One turn or mirror swaps these rows in pairs. Which row does each one swap with?
k_11: [  3 -10 -17 -15  18  19 -29  -1  17   3   4  -1  -3  -7   8  13  30  17]
k_60: [ 38   8  35  -4  21  19   0 -21  28  -1   9  -2  22  -4 -14   3  18 -21]
k_515: [ 41  -1  16   3   7   2 -27 -15  15  -6 -20 -19 -22  22   5   3  27 -10]
k_746: [ 46 -25  -3 -11  -5  21  -2 -21  19   7 -18 -27   4 -15   4  24  13   4]
k_643: [ 15  16  -3 -13  19  18  12 -37  29   6 -14   4  16   3 -10 -11  14  13]
k_331: [ 44 -26  -7 -13 -34   4 -21 -21  26  -4  -4  -3  -9 -12   3  -9  21   3]
k_552: [ 21   2   5  16   3   0 -11  -2   5  -5 -22  -5 -21 -12   5  11  37  -6]
k_993: [ 30 -12  19 -12  39  23 -25 -37  30   6   3  -5   9  12  13  10  15   7]
k_77: [ 27  -2 -23  10 -14  15  -6 -38  30 -12   2  -1   7 -24  10  23  13   4]
k_981: [ 35 -14   7  15  24   3  -9  -2  10 -22 -25  -9   0   0  -1  11  32   6]
k_313: [ 43   3  -3 -22  12   7 -19 -18  37  28   8  -4  -3  -8  11 -15  16 -20]
k_484: [ 43   4   4   4 -19   1 -27 -32  27  16 -12  10   3 -19   3  -6  10 -21]
k_272: [ 37  -2 -20   5  30  18 -22 -28  23  -4 -10   0  -6 -24  -8  12  24 -19]
k_951: [ 31  23 -12 -16  25  12 -15 -11  28   8   9   1  13   8   0 -17  24  15]
k_802: [ 30  -9   8 -16  17  18 -14 -49  49   1  18  11  14  -2  -2  10   5 -12]
k_781: [ 33 -28  38 -13   9  14 -20 -25  25  18  -1   5   3  -2 -23  -6  28  12]
k_599: [ 27   8   6 -24   6  -3 -14 -28  28  25  12   2  15  -5  -6  30  43 -10]
k_156: [  3  -3  10  20   6  21   9 -38  26   2   8   6 -10   7  -2   8  16 -20]
k_79: [ 38 -24  -9  -2  22  20 -14  12  29  -2 -23   2  -8  -5  -7   8  20  -6]
k_833: [ 21  -1  -8  -2 -12 -10   0 -23  10  -7   4  14   2  10 -14 -17  -4   3]
k_816: [ 50 -21   7 -12  14   0   6 -13  51   9   1  -9  16 -12  12  17  15   0]
k_607: [ 34   6   9  -3 -37  13 -19 -22  19  -7   5  -6   4 -25   2  12  19  -1]
k_726: [ 17  -9   9  -2  -1  16   6 -48  47  14 -11   3  -5  14  22   3  23   5]
k_292: [ 42  -8 -11  13  11  -7 -23  -8  28   0  -3   7   9 -12 -34  -1  13  15]
k_921: [  6 -12  -2  -2  24  10  11 -23  22  -6  -7  11   9 -28   1  -6  31  10]
k_832: [ 25 -22  15 -14  -8   2  -9 -22  20  20  12 -18   8  16 -25  10  -3  -4]
k_170: [ 22 -34 -19   9  20   7 -19 -34  27 -13 -16   2 -17  -7   7   9  20   2]
k_366: [  8   8  10  13  -7   5  -1 -15  37  13 -14   0 -11  26   6  -2  20  12]
k_363: [ 32  -5  19 -20  23  28 -17 -13  25  -7   8  13  22  -9  -1 -18   8  -2]
k_198: [ 46  -5   3  -4 -10  -4 -17 -34  32 -30  -4   0  -2   5  18  21  23   1]
k_912: [ -1  -5  -5  -4  -9  16  -2 -17  43  13  10  11   3  20 -17  -4  11  10]
k_923: [ 15  24  15   1   5  22 -23 -21  10 -10  16  -8   6   5 -19  12  15 -13]
k_723: [ 22  -7 -10  12  16 -16 -14 -23  -3  18   0 -11   3  -1  15  -4  29   7]
k_758: [ 31  23  33  -6   4   5 -12 -14  30   6  16  -3  16   6   7  11  12  -6]
k_35: [ 12 -32  24   2   7  -4  -3 -29   4  -2  -8 -17  -3  13  -3   1  39   2]
k_333: [ -2  -9  10   7  -1  12 -28 -14  26   9 -12  13   9  14   3  25  16  20]
k_655: [ 28 -29  14 -24 -26   6  -5 -16  21   4  -3   5 -11  13 -14  22  19  -3]
k_104: [ 22  -7  -9 -19  -7 -15 -16 -28  10 -12 -21   0  -7   1 -26 -10  25   7]
k_751: [ 33 -13 -24   7  -7  -4  -4  -8  47 -11  -3   8  17   9 -16  -2  26  -7]
k_248: [ 16 -40  20  -7 -12  18  -6 -27  21  -3   8   0  17   4   3 -14  33  -2]
k_815: [ 38  10  -2   0   0 -16  -4 -24  32 -10  11  -8  21  -1 -28  15  20 -16]
k_586: [ 37 -19  -3 -13   8  29 -17  -1  13  21   3 -21 -11 -15   3   8  37  -4]

k_170 is swapped with k_802
k_993 is swapped with k_272
k_781 is swapped with k_292
k_313 is swapped with k_11
k_333 is swapped with k_484
k_60 is swapped with k_981

